rotation steps, each row followed by its count of steps:
The counts run from 0 to 342.
[144 114 161 114  68 133  96 141 146  91 112  74 149 141 129 105 186 153
 125 122  91 189 120 105 107 144 167 122  85  92 137 149 130 124 106 114
 167 150 128 103 129 114 141 131  98 138 186 108 122 125 115 136 124 148
 189 115 104  90 113 132  90 108 112 147 122 119 101]
14
[132 142 102 121 142  76  73 105  95 138 128 141  77 160 128 129 153 108
 132  99 169 161  86  90 152 145 165 128  85 111  91 130  68 187 118 120
 165 123 138 159 184 138 100 130 119 124 115 112 157 140 100 150 170 148
 105 104 115 111 144 104 114 126 108 110 111 135 133]
113
[172 111  84 113 160 149 124 117 172 137 128 150 154 114 163  99 191 131
 121  70 103 113 137 167 132  92 151 107 105 117 126  97 177 112 117  90
 120 154 142 149 103  83 171 134  94 112 129 122 149 142 112 144 121 163
 136  99 117 114 108  94  96 120 154 120 157  91 160]
245
[112 114 101 135 223 156 145  98 136 147  94 136 189 130 109 141 166 141
 145 110 166 108 190 175 101 146 106 147 175 117 107 113 106 107 156  80
 122  94 139 147 117 117 101 122 150 130 145 165 130 155 114 102 126 140
 149 147 111 168 114 143 189 144 116 128 165 106 156]
126
[155 110 138 152 122 118 107 105 181 127 125 113 117  95 106 105 146 150
 141  84  87 177 119 162 112 126 156  88 121 124 129 120 138 143 136  85
 149  78 148  79 144 106 163 135  88 147 111 114  96 135 118 140 112 173
 151 105  75  87 122 107 106  93 157 144 151  92 126]
249
[ 83 130 114 102 173 159 116 111 101 128 159  91 148 123 155 176 175 152
 119 150 176  94 165 108 125 119 119 169 160  80 108 144 127 100 155  95
 114 130 126 140  90 112 160 168 159 122 148 197 151 128 130 146 150 107
 162 178  99 106 167 133 131 140  73 126 112 125 138]
200
[145 113 113  74 180 131 156  88 116  97 132 146 156 108 100 115 147  77
 135  92 135  75 135 130 170  89 133 126 126 147 142 105 155 143 105 143
 101 177 149 135 106  99 167 149 128 116  74 117 153 164 113 107 146  95
  97 111 123 163 131 130 115 145 175 101 170 131 149]
45
[ 96 148  97 112 188 173 103 121 114 154 126 114 144  88 152 129 139 157
 161 135 152 107 152 120 112 118 123 158 138  98 132 136 163  95 157 126
 128 134  83 140  80  98 148 162 163 137 118 190 150 138 137 124  98 146
 174 152  92 116 153 114 106 143 100 139 141 114 150]
201
[139 127 134  93 118 108 152 143  88 135 118 101 111 115  78 126  75 113
 142 173 133  81 154  67 140 109 129 130 144 149 135 152 166 142 100 194
 109 131  95  95 130 138 134 130 142 161  79 134 127 144 161  95 122  98
 117 128 104 156 127 141 117  93 148 132 123 141  97]
277
[108 134 178  81 118  80 117 134 104 143 144 134 110 114  82 112  90 100
 126 129 125 109 111  85 172 128 118 137  78 183 155 126 143 161 122 162
 118 144 131 127 117 117 144 110 158 154  47  81 131 144 135 111 102 104
 105 131 147 135 129 127 105 128 182 109 139 137 136]
41
[117 146 100 121 119 134 119 135  83 100 125 144 110 173 153 117 125  91
  81 109 168  96  59 125 194 118 152 131  98 103  93 129  81 160 119 134
 121 158 156 142 147 141 116 139 123 105 124 149 161 133 139 139 162 121
  94 123 148 116 123 110 113 174  90  94  95 133 164]
290
[131 133  93 120 154 179 133 112 164 128 106 154 139 132 160 152 162 151
 145 113 142 152 195 145  75 114 117 124 177  73 127 166 143  72 125  55
 120 163 125 142 140 129 118 141 122 141 165 176  96 109 115 153 165 157
 162 136 101 116 148 109 157 137 105 129 122 121 128]
8
[108 167 109 122 122 134 144 119  87 169 131 121 135  90 114 144  86 158
 141 158 149 131 172  99  97 153 108 115 195 113 102 170  95 119 156  73
 126  89  93 117 125 160 140 162 134 139 127 163 112 126 120 149 110 154
 182 147 119 123 172 154 133 164  91 180  94 114  99]
204
[125 151 132 166 115 152 100 127 114 147 132 150  63 150 168 159  73 156
 135 166 140 133  81 144  90 112 131 157 131 125 105 175 123 106 140 183
 117 176  81 145 142 148 109 163 158 138 135 129 144  78 112 142 137 118
 111 120 108 117 142 119 101 175  83 100  66 170 161]
157
[116 117 155 110  65  97 155 105 135 119 145 139  86 128 115 175  85 128
 130 155 121 158 120  96  97 126 115 112 153 145 136 167 109 146 126 139
 105 153 155 129 141 170 158 154 125 129 137  70 137  75  98 156 125  82
  95  93 175 145 158 160 127 131 140 113  84 170  96]
160
[160 162  99 161 113 163 100 145 117 139  97 147 127  94 163  85  79 138
 125 127 105 117 117 186 145 140 162  90 148 120 109 181 147  88 147 149
 138 178  84 110 138 127 115 167 119 160  99 161  99 132 146 125 110 175
 141 120  90 109  90 116 112 175 104 156  86 117 140]
150
[170 125  99  84  73 126 138 165 135  95 115 138 195 170 138 117 137 109
  93 147 105 124 151 109 139 132 126 108 137 117 126 171 148 126  82 122
 120 209 137 146 156 155 123 143  88 115 177 101 125 141 122 111 153 114
 117 144 126 144  94 150 130 129 126 131 127 147  90]
89
[128 121 112 109 135 134  90 134  75 141 124 114 121 148 181 164 128 178
 141 174 181 115 180  98 109 146 106 156 119 106 124 167 139 115 139 166
 182 151 110 142 120 146 163 175 162 164 143 112 156 123  94 138 144  74
 143 150 103 148 136 154 124 105  73 115  86 152 122]
23
[113 154 129 131 151 152 124 126 126 119 147 166  53 119 134 119  82 124
 140 124 102  87 119 153 144  71 136 141 165 168 144 148 181 107 154 176
 100 156 118 136 145 110 182 134 170 160  57 146 120 123 160 162 134 133
  92 145 117 117 111 111 122 121 127 124 131 138 131]
99
[146 132 135 118 197 143 101 112 166 168 105 165 166 125 117 114 174 146
 127 112 155 169 181 130 139 142 113 141 119 156 119 134 120 119 116  52
 145 153 138 168 131 109 109 105 138 140 157 143 117 155 103 124 160 159
 151 169  73 102 148  95 138 157 152  96 167 120 126]
185
[148 148 100 127  83 134 110 187 159 109 145 137 107 139 161  64  95 121
  89 128  63  98 119 109 175 114 143 101 108 167 145 135 183 127 112 160
 125 165 137 111 133 111 126  91  99 138 109 112 129 115 153 138 102 165
 128 119 161 104  75 116  98 116 115 155 145 129 105]
92
[146 116 116 144 137 158 154 157 180 132 122 132 162  94 130 109 112 156
 141 144  87 128 199 169 107 138  99 105 171 161 146 141 159  98 138 114
 128  99 142  97 107 117 139  94 111 154 143 143  70 124 130 120  99 157
 156 158 144 130  89 146 168 103 138 170 171  95 112]
323
[ 96 140 130 147  75 106 122 170 104  83 152  83  88 165 158 158 127 150
 130 149 123 131 143  88 107 150 136 143 150 116 120 157 125 130 146 143
 139  93 173 111 135 134 152 123 152 149 143 137 140  74 125 184 133 122
 125 164 160 124 153 146 130  77  77 148 104 141  97]
19
[118 117 150 171 120 140 135 103 151  81 135 112 113 170 139 154 184 155
 136 109 130 168 122 178  88 122 142 140 161  94 100 138  77 126 129  93
 129  88 162 116 181 130 140 146 127 128 172 151  98 124 127 151 175 144
 142 141  69 108 126 117 161 105  85 118 130 121 123]
251
[120 112 100 135 184 105 140  68 148 139 147 156  73 155 127 178 140 120
 126 137 174 115 170  96 114  92  99 161 154 122 114 123 133 148 114 122
 103 117 154 142 167 143 116  87 133 139 119 138 135 121 122 158 182 100
 115 137 109 143 153 118 166  81 149  69 140 141 120]
180
[114 128 163 121 135 155 143 116 144  98 134 155 148 117 115 142 129 149
 167 114  98 133 131 169  83 125 133 128 147 153 156 151 153  90 157 140
 104 200 132 184 125 112 163 150 154 113 131  66 132 102 115 138 108 109
 136 109 177 169 106 139 129 176 133 130 150 182 118]
162
[112 102 139 146 147 144 121 133 141 155 146 118 156 136 194 181 164 164
 124 150 184 130 156 156 101 153  67 168  97 115 141 109 116  87 145 104
 140 120 162 129  88 120 147 114 139 137 193 138 117 111  97 129 149  94
 143 177 151 133 149 123 144 104 131 108 140 129 172]
318
[140 151 115 132 170 148 111 143  96 157 127 143 115 112 143 140 107 170
 174 149 145 109 186 129  95 152 117 136 135 147 135 193 164  85 162 175
 173 137  91 143 131 126 146 156 193 186 106 129 133 122 108 131 128 120
 146 165 107 161 111 145 129 119  99 137 108 147 116]
24
[129 130 124 128 100 144 105 171 134  71 102  94 102 118 148  89 123 121
 173  96  96 140 135 124  89 129 180 119 119  89 153 170 197 118 129 171
 157 151 135 114 152  92 107 116 157 181 100 144 110 126 139 154 103 153
 136 145 124 130  90 115 122  78 107 167 134 135  97]
17
[171 116 146  86  87 153 137 167 164 104 106 139 194 122 113  87 113 122
 111 145  86 139 173 119 127 134 117  93 124 169 145 157 170 108 111 119
 120 210 122 128 122 121 134 129 117 153 158  99 118 145 123  89 119 124
 141 127 124 133  79 149 127 152 143 148 134 142  90]
88
[ 82 106 175 124 103 116 116  88 141 110 133  77 112  96  82 133 146 116
 127 119 115 150  38 134 131 100 142 136 106 123 124  76 111 154 111 117
  89  95 126 106 116 128 131 116  95 101 123 127 136 133 133 106 102 149
 141  96 110 100 163 109  99 126 155 112 137 106 154]
57
[144 161 135 103  82 122 117 176 143 167 146 142 134 134 148 142  88 167
  94 203 136 149 186  92 119 170  63 123 157 165 124 156 120 111 134 105
 126 164 121 137 127 164 112 112 114 142 161 115 112  99 109 116 138 129
 146 152 163 121 151 149 147 154 126 133 107 141  81]
86
[121 108 129 164 106 143 151 161 165  96 128  72 178  94 128 114 143 132
 147  94  78 147 136 176  83 149 131 103 125 117 138 116 127 108 149 133
 137  80 170  77 107 111 132 129  97 145 159 142  98 131 124 113  80 166
 156 126 166 151  87 137 139 104 124 189 163 107 123]
72
[117  95 157 104  98 105 120 131 130 122  86  64 182 139  76 110 145 116
 107 139 131 172 106 106 139 146 121 127 132  97 124 108  93 144  88 116
 134  76 122  77 124 149  77 102  87 127 176 140 100 171 136  74 128 134
 159 119  85 139 114 140 151 123 134 132 154  96 125]
132
[170 114 101  82 180 123 117 101 160 150  94 160 178 105  84  77 177 115
 134  89 142 148 171  98 127 128 145 120  90 128 140 133 157 118 101  86
 149 160 127 152 151  84 102 107 121 151 121 131 107 161 122 113 130 170
 158 136  87 120 123  96 121 130 174 115 168 109 137]
186
[115 100 175  69  82 112 132 143 105 123 126  88 165 113 129 153 134 122
 105 173 159 138 129  85 144 125  96 139  93  60 150 140 145 119  90 118
 128 161 141  96  82 149 138 131 112 156 156 145 121 139 103  80 117  84
 148 161 120 135 174 152 109 136 146 114 108 125 139]
140
[132 114 121  96 131 129 155 112 149  88 139 150 150 143 131 137 147 131
 157 100  96 123 115 117 114 111 133 113 105 147 136 125 159 127 119 168
 104 206 114 191 119 108 156 153 111  93 144  60 172  92 108 139 104  92
 107  64 174 170 107 142 102 146 141 119 151 175 131]
163
